In the data rows, zero lies at 7.5, halfway between 7 and 8.
Each thing below was measured twice, in two different ways. The second way is not exact.
First some of them both ways: the first way, then the second way, then a blank line.
Array([6, 14, 6, 4, 0, 0, 7, 13])
Array([7, 2, 4, 11, 1, 2, 0, 5])

Array([4, 10, 12, 4, 0, 5, 11, 13])
Array([6, 8, 5, 4, 2, 2, 3, 4])

Array([10, 8, 6, 10, 13, 15, 10, 0])
Array([8, 10, 10, 7, 15, 8, 12, 10])

Array([9, 7, 9, 9, 11, 12, 8, 2])
Array([7, 10, 10, 6, 12, 9, 9, 8])

Array([7, 10, 3, 7, 0, 2, 8, 13])
Array([8, 4, 6, 9, 1, 3, 3, 10])

Array([9, 6, 8, 13, 15, 15, 7, 6])
Array([5, 11, 12, 6, 12, 11, 15, 10])

Array([6, 5, 5, 7, 7, 2, 8, 14])
Array([8, 6, 3, 10, 2, 8, 8, 7])

Array([6, 6, 6, 6, 7, 1, 9, 14])
Array([8, 6, 3, 11, 2, 7, 7, 6])

Array([6, 7, 1, 8, 3, 0, 9, 15])
Array([9, 4, 4, 11, 0, 5, 6, 10])

Array([4, 5, 6, 3, 1, 0, 1, 0])
Array([10, 5, 5, 8, 8, 12, 0, 8])

Array([8, 4, 10, 9, 12, 14, 4, 2])
Array([7, 10, 11, 5, 12, 12, 9, 8])

Array([5, 7, 8, 5, 5, 0, 1, 13])
Array([8, 3, 6, 9, 1, 10, 3, 5])

Array([7, 7, 0, 6, 4, 0, 6, 14])
Array([10, 3, 4, 11, 0, 7, 6, 10])

Here are 16 more, measured the second way only, each followed by its number:
Array([6, 11, 10, 4, 12, 5, 10, 9]) 0
Array([7, 6, 3, 12, 1, 6, 9, 6]) 1
Array([8, 13, 12, 6, 15, 13, 11, 11]) 2
Array([8, 13, 11, 4, 12, 13, 12, 11]) 3
Array([7, 12, 11, 4, 12, 9, 8, 10]) 4
Array([5, 12, 12, 4, 8, 9, 12, 4]) 5
Array([8, 9, 10, 6, 15, 7, 10, 11]) 6
Array([7, 4, 6, 9, 2, 5, 4, 3]) 7
Array([7, 4, 5, 11, 2, 5, 6, 6]) 8
Array([6, 11, 12, 7, 10, 11, 11, 8]) 9
Array([8, 11, 12, 5, 15, 6, 9, 12]) 10
Array([6, 3, 5, 10, 0, 7, 4, 4]) 11
Array([14, 0, 4, 10, 3, 10, 3, 9]) 12
Array([7, 2, 6, 10, 0, 7, 4, 3]) 13
Array([7, 11, 11, 5, 12, 15, 12, 8]) 14
Array([6, 12, 10, 6, 12, 10, 13, 9]) 15
Some of them follow, measured the first way. Which numbered row above is each one? Its number follows it:
Array([8, 6, 15, 10, 12, 15, 7, 9]) 5
Array([6, 8, 5, 8, 8, 0, 10, 15]) 1
Array([5, 10, 8, 5, 4, 0, 4, 15]) 11
Array([7, 1, 8, 11, 12, 15, 6, 1]) 3
Array([10, 8, 6, 11, 9, 15, 10, 0]) 10
Here are 16 more, measured the second way only, each followed by its number:
Array([6, 11, 11, 4, 10, 9, 9, 9]) 0
Array([9, 3, 5, 9, 3, 9, 4, 3]) 1
Array([11, 2, 6, 9, 2, 6, 0, 11]) 2
Array([5, 9, 4, 7, 2, 3, 5, 4]) 3
Array([8, 11, 10, 6, 15, 9, 11, 11]) 4
Array([9, 2, 3, 11, 2, 1, 0, 4]) 5
Array([7, 7, 3, 11, 0, 5, 9, 8]) 6
Array([7, 8, 4, 9, 3, 6, 7, 5]) 7
Array([8, 13, 11, 4, 15, 10, 10, 11]) 8
Array([6, 9, 10, 6, 15, 6, 12, 8]) 9
Array([9, 3, 4, 9, 3, 8, 1, 4]) 10
Array([8, 11, 10, 4, 15, 4, 7, 12]) 11
Array([4, 11, 12, 8, 10, 11, 13, 7]) 12
Array([7, 10, 11, 5, 12, 10, 8, 8]) 13
Array([8, 2, 4, 11, 2, 7, 4, 2]) 14
Array([8, 3, 5, 9, 3, 7, 2, 3]) 15
Some of them follow, measured the first way. Which numbered row above is each one? Its number follows it:
Array([7, 6, 12, 14, 15, 14, 6, 7]) 12
Array([8, 8, 9, 3, 6, 0, 4, 12]) 1
Array([9, 6, 6, 10, 12, 15, 10, 0]) 4
Array([8, 6, 11, 9, 9, 14, 6, 1]) 13
Array([7, 8, 8, 2, 2, 0, 5, 10]) 10
Here are 16 more, measured the second way only, each followed by its number:
Array([8, 6, 3, 11, 2, 8, 9, 6]) 0
Array([5, 10, 11, 7, 14, 4, 12, 8]) 1
Array([11, 4, 4, 7, 2, 5, 1, 11]) 2
Array([8, 12, 11, 3, 15, 7, 8, 11]) 3
Array([6, 9, 10, 8, 14, 8, 14, 9]) 4
Array([9, 11, 10, 5, 13, 6, 4, 10]) 5
Array([6, 10, 11, 5, 13, 10, 13, 8]) 6
Array([6, 9, 10, 7, 13, 7, 14, 8]) 7
Array([6, 7, 5, 6, 2, 3, 5, 3]) 8
Array([6, 10, 12, 6, 13, 9, 15, 10]) 9
Array([9, 2, 3, 12, 2, 10, 4, 4]) 10
Array([7, 4, 5, 5, 2, 4, 3, 1]) 11
Array([8, 6, 4, 9, 2, 5, 4, 9]) 12
Array([8, 3, 5, 8, 2, 8, 8, 0]) 13
Array([7, 12, 10, 6, 15, 9, 12, 11]) 14
Array([7, 11, 10, 7, 13, 10, 13, 12]) 15
Some of them follow, measured the first way. Which numbered row above is each one? Its number follows it:
Array([10, 10, 7, 10, 14, 15, 10, 5]) 7
Array([9, 6, 10, 10, 14, 15, 7, 4]) 6
Array([10, 8, 13, 2, 9, 1, 5, 15]) 13
Array([5, 7, 4, 6, 1, 1, 9, 12]) 12
Array([8, 7, 8, 9, 8, 15, 10, 0]) 3
